In the data rows, zero lies at 7.5, halfway between 7 and 8.
Here are some points:
{10, 11, 13, 5, 10, 4, 5, 6, 7, 7}
{11, 8, 13, 4, 6, 1, 6, 7, 1, 4}
{10, 9, 13, 5, 9, 5, 5, 7, 7, 7}
{3, 3, 0, 9, 7, 10, 13, 10, 9, 12}
{6, 5, 3, 9, 7, 9, 10, 8, 8, 9}
{6, 8, 5, 9, 7, 10, 9, 9, 9, 7}
{11, 12, 15, 7, 13, 8, 4, 5, 14, 10}
{9, 11, 15, 6, 9, 5, 4, 7, 5, 5}
{11, 12, 15, 5, 10, 5, 2, 5, 8, 6}
{4, 5, 0, 10, 3, 10, 9, 8, 5, 6}
{7, 9, 8, 9, 7, 9, 6, 7, 8, 6}
{2, 2, 0, 9, 3, 9, 12, 10, 3, 7}
{9, 10, 12, 9, 12, 9, 5, 7, 13, 9}
{6, 6, 4, 8, 5, 7, 8, 8, 4, 6}
{3, 5, 0, 10, 3, 11, 10, 8, 6, 7}
{15, 15, 15, 4, 13, 3, 0, 4, 10, 7}
{14, 14, 15, 5, 11, 4, 0, 5, 8, 6}
{11, 14, 15, 7, 13, 8, 2, 6, 14, 9}
{11, 8, 13, 5, 9, 3, 6, 7, 5, 7}
{5, 5, 0, 9, 6, 10, 10, 8, 8, 8}
{7, 7, 6, 8, 7, 8, 8, 8, 9, 8}
{5, 3, 2, 8, 4, 6, 11, 9, 2, 6}
Here are 12 more points, each followed by its number:
{3, 1, 0, 9, 0, 7, 14, 10, 0, 5} 0
{7, 7, 6, 8, 6, 9, 7, 7, 7, 7} 1
{7, 9, 10, 9, 7, 9, 5, 6, 9, 7} 2
{12, 10, 15, 4, 9, 3, 4, 6, 5, 6} 3
{5, 5, 1, 9, 6, 9, 11, 8, 8, 8} 4
{9, 8, 9, 6, 6, 6, 7, 7, 5, 5} 5
{4, 5, 1, 8, 5, 8, 10, 9, 6, 8} 6
{3, 4, 0, 11, 5, 12, 11, 9, 8, 9} 7
{5, 6, 2, 9, 8, 10, 10, 8, 10, 9} 8
{10, 9, 13, 6, 9, 6, 6, 7, 7, 7} 9
{6, 8, 4, 8, 8, 10, 8, 8, 9, 8} 10
{4, 5, 0, 10, 5, 10, 11, 9, 7, 8} 11
Which three of these numbered points are nearest to each point below, looking only along the 3 directions in which the first points spread most? Their numbers follow each, nearest first.
{6, 9, 10, 9, 8, 10, 6, 7, 10, 7} > 2 10 1
{11, 10, 15, 5, 9, 5, 4, 7, 6, 6} > 3 9 5
{9, 7, 9, 6, 4, 3, 7, 7, 1, 3} > 5 9 1
{8, 6, 5, 6, 8, 5, 10, 8, 7, 9} > 1 10 5
{7, 9, 11, 9, 7, 8, 5, 7, 9, 6} > 2 9 1
{10, 9, 15, 7, 9, 7, 5, 7, 9, 8} > 9 3 2
Now 12 new points, numbered from 0 again:
{13, 13, 15, 5, 12, 5, 1, 5, 10, 7} 0
{7, 4, 2, 6, 8, 6, 12, 9, 6, 10} 1
{4, 4, 0, 9, 6, 10, 12, 9, 7, 9} 2
{11, 13, 15, 7, 13, 8, 2, 6, 14, 9} 3
{10, 11, 14, 7, 10, 7, 4, 5, 10, 7} 4
{11, 14, 15, 7, 14, 8, 2, 6, 14, 9} 5
{6, 7, 4, 9, 6, 9, 8, 8, 8, 7} 6
{12, 11, 15, 4, 10, 4, 4, 6, 7, 7} 7
{10, 9, 12, 5, 11, 5, 7, 7, 8, 10} 8
{9, 9, 11, 7, 11, 9, 6, 8, 12, 9} 9
{8, 8, 13, 9, 11, 9, 6, 6, 13, 11} 10
{7, 4, 5, 6, 6, 5, 10, 8, 3, 7} 11
The same question for these:
{12, 10, 15, 4, 13, 5, 6, 6, 11, 10} > 8 4 7
{7, 5, 3, 5, 6, 4, 10, 8, 3, 7} > 11 1 6
{6, 8, 5, 10, 11, 13, 8, 8, 15, 12} > 10 9 6
{12, 10, 15, 5, 11, 5, 5, 7, 8, 7} > 7 4 8
{5, 3, 0, 9, 6, 10, 12, 10, 8, 9} > 2 1 6
{8, 6, 5, 5, 6, 3, 10, 8, 3, 6} > 11 1 6
